The same turns and mirrors carry the whole set onto itself, and each row onto the other rows of its family. Which rows share a family with each named row? Give them in list order.
These 18 rows form 6 families of 3 rows each.
Zup: [ 12.2 -27.9   3.5  13.6 -12.4  40.7  13.8  48.2  -3.8 -16.0  32.7 -12.9
  -3.9   8.3 -19.6  25.4  49.2  19.3  11.7 -13.2 -24.9  11.6  24.9  -7.0
  -8.7   1.9  13.6  -7.9  31.5 -25.6  -6.5 -10.0   9.9]
tus: [ 11.0   5.1  14.0 -15.1  10.6 -18.1   5.5  -0.4  10.5 -19.3  13.0  14.1
  26.3 -12.4   0.7 -10.7   9.8  30.8  -1.8  36.7 -11.4 -23.9 -11.2  29.7
  22.9   7.2  -7.6 -16.4 -10.5  53.2  -2.4 -44.8   2.9]
tib: [-25.5  22.6  -3.7   6.0  17.8  20.0   5.0 -12.1   3.2  -4.7 -31.1   4.6
  12.9 -14.7  14.8   7.7 -10.0 -34.9 -26.7 -31.2  43.8 -35.0 -37.9  -3.3
 -16.0   9.4  52.4   0.5 -19.9  -5.9   3.7  10.4  12.8]
ziba: [-15.2  13.1  -0.8  37.2  -1.6  64.0  11.0  27.3  13.6   4.6 -15.8   8.8
 -19.3 -13.6  15.8  21.1  -4.2  15.4  -9.3 -24.9  29.5 -22.1 -20.9 -17.8
 -19.0   2.8  37.3  -2.5  17.4  28.6 -27.1  18.6  35.4]
Pilil: [-31.6  10.1  -3.1 -11.4  -8.9  41.4   6.7  10.7  19.2  17.3  13.8  13.8
 -19.7 -11.4 -18.9  13.3  23.1  23.6  33.1 -15.3 -25.7  19.5   5.7 -20.0
   1.5 -42.7  10.6 -46.8  14.8  52.2 -13.9  12.3  26.8]
kap: [-30.0  15.8   4.6 -10.3  15.1  11.5   4.0   8.1  19.5 -35.0  29.1  26.8
  18.3   7.2  13.8  10.9   0.9  48.7  -9.1  21.0 -16.4   5.8   5.6  21.9
  12.9  -8.3  -7.3  -5.9  -0.5  59.0 -11.6 -24.1   8.2]
sud: [-16.1 -19.9 -15.2  47.5 -34.5  51.5  30.3  -5.3  -5.6   3.2 -15.1  14.8
  12.6  20.0   7.4  -7.4  13.0  11.8  31.4 -22.3   8.3  16.9  30.5 -36.0
  25.1  13.4   8.9 -23.9 -23.2  20.0  -8.0  -6.7  -6.4]
veze: [ 11.3 -24.5   8.4  13.8 -51.7  -3.0  -7.3   7.5  -9.2  28.2   8.6  36.3
  23.8  14.5 -10.0 -10.7  -4.3  11.9   5.9  -4.7  30.9  38.5  30.5 -16.4
  30.4 -11.6  22.6  19.5  -5.0  40.6  26.4   7.8  15.5]
nopa: [ -1.0 -16.4 -21.1  16.4 -19.7 -22.6  -4.0  -9.5 -10.8 -17.2 -18.1  25.8
  56.2  21.2  -1.4   6.9  35.3 -21.1   9.1 -23.3  30.4  -2.7  20.6 -11.9
  32.6  13.2  31.4   1.8 -21.7 -13.0  14.9  -9.8 -14.3]
Pusun: [-35.3  21.4 -32.8 -31.0  36.0  -1.7   3.9 -19.3  25.3 -21.4 -17.3  14.0
  14.6   1.8  -0.3 -13.7   8.9 -29.6  27.7 -31.7  -3.1 -11.7   6.6 -16.0
  -0.3 -27.6  20.4 -52.6 -25.2  -4.1   2.6  -7.1  -8.9]
diza: [ 32.2   7.9   5.3   7.7   3.5   0.7  -5.5  31.0   0.7  28.2 -20.7  12.8
  -2.5 -25.1  -2.0  -5.7 -36.2 -10.0 -10.2   1.5  50.8 -32.2 -26.3   3.2
   0.2  -4.0  42.0  18.4   6.1  30.1   6.8  18.2  42.9]
bar: [ 35.8  -3.3   2.2 -40.9  -0.3 -43.7 -31.9  15.8  25.4  22.1   2.2  28.3
   7.8 -19.4 -24.3 -23.1  17.1  -6.6  22.8   0.6   8.9 -10.1   4.6  -5.2
   3.1 -38.5  22.2 -25.2  18.0  29.2  13.9 -11.0  22.9]
vorof: [ 11.2 -26.8 -27.9   7.3  -8.2  54.6   6.6   8.6  18.7   6.8   1.9 -46.1
 -52.6 -22.9  11.9  28.1  14.1  -2.0  14.2   2.7  10.6  10.6 -14.6 -30.3
 -26.6  -8.2  -2.5   9.6  15.5  -8.6 -12.1   3.8   4.5]
Zedet: [ 51.4 -30.5   4.8 -13.4   5.1   8.2  22.8  36.1 -10.7  11.9  16.4 -14.8
  -5.2  -0.8 -20.2 -46.4 -29.4 -11.3  20.0  10.7  -0.6  10.7  28.1  -1.7
   6.0  -3.5   7.2  -3.3 -10.2 -23.9  35.6 -14.5   8.4]
dokor: [ 33.8 -24.0 -27.4 -23.8  -0.3   4.4 -15.6  12.1  12.7  17.5   6.7 -33.7
 -35.8 -21.5   8.0   5.7 -27.9 -21.9   3.8  18.5  35.8  20.0  -9.9 -13.4
 -13.1 -25.1   4.7  38.5   7.1  -6.5  24.4  17.2  12.5]
gokos: [-26.3  11.5  14.6 -20.4  18.0   7.7   7.4 -28.5  29.4 -32.1  11.9  20.5
  19.3   1.7  24.0 -30.3  -5.4  24.2 -14.0  10.9  -7.2  -6.2   0.0  13.2
  -3.5   6.0  -2.8 -18.9 -24.5  38.3   2.4 -49.7 -13.2]
gimu: [-36.4  -7.2   6.4 -28.5   6.4  22.9  17.7  -7.9 -16.0 -14.4  31.2 -12.2
  16.6  13.6 -15.9   5.3   5.2 -26.9 -17.8 -24.7 -10.6  36.1  15.6   4.9
  -7.6 -12.0  29.4   4.7 -20.9 -42.6  43.0   2.6  -7.2]
gug: [-10.1 -10.1 -39.7 -21.6  11.6  12.4  -3.7 -14.7   3.5 -13.0  -3.4 -46.5
 -16.0 -16.0   9.0  43.1  16.0 -39.7  -3.3  -3.0  20.8   3.9 -26.1 -10.7
 -14.9 -10.9  12.9  19.6  -9.0 -36.5  12.5  12.7  -9.5]

Same family as tus: kap, gokos
Same family as Zup: Zedet, gimu
Same family as tib: ziba, diza

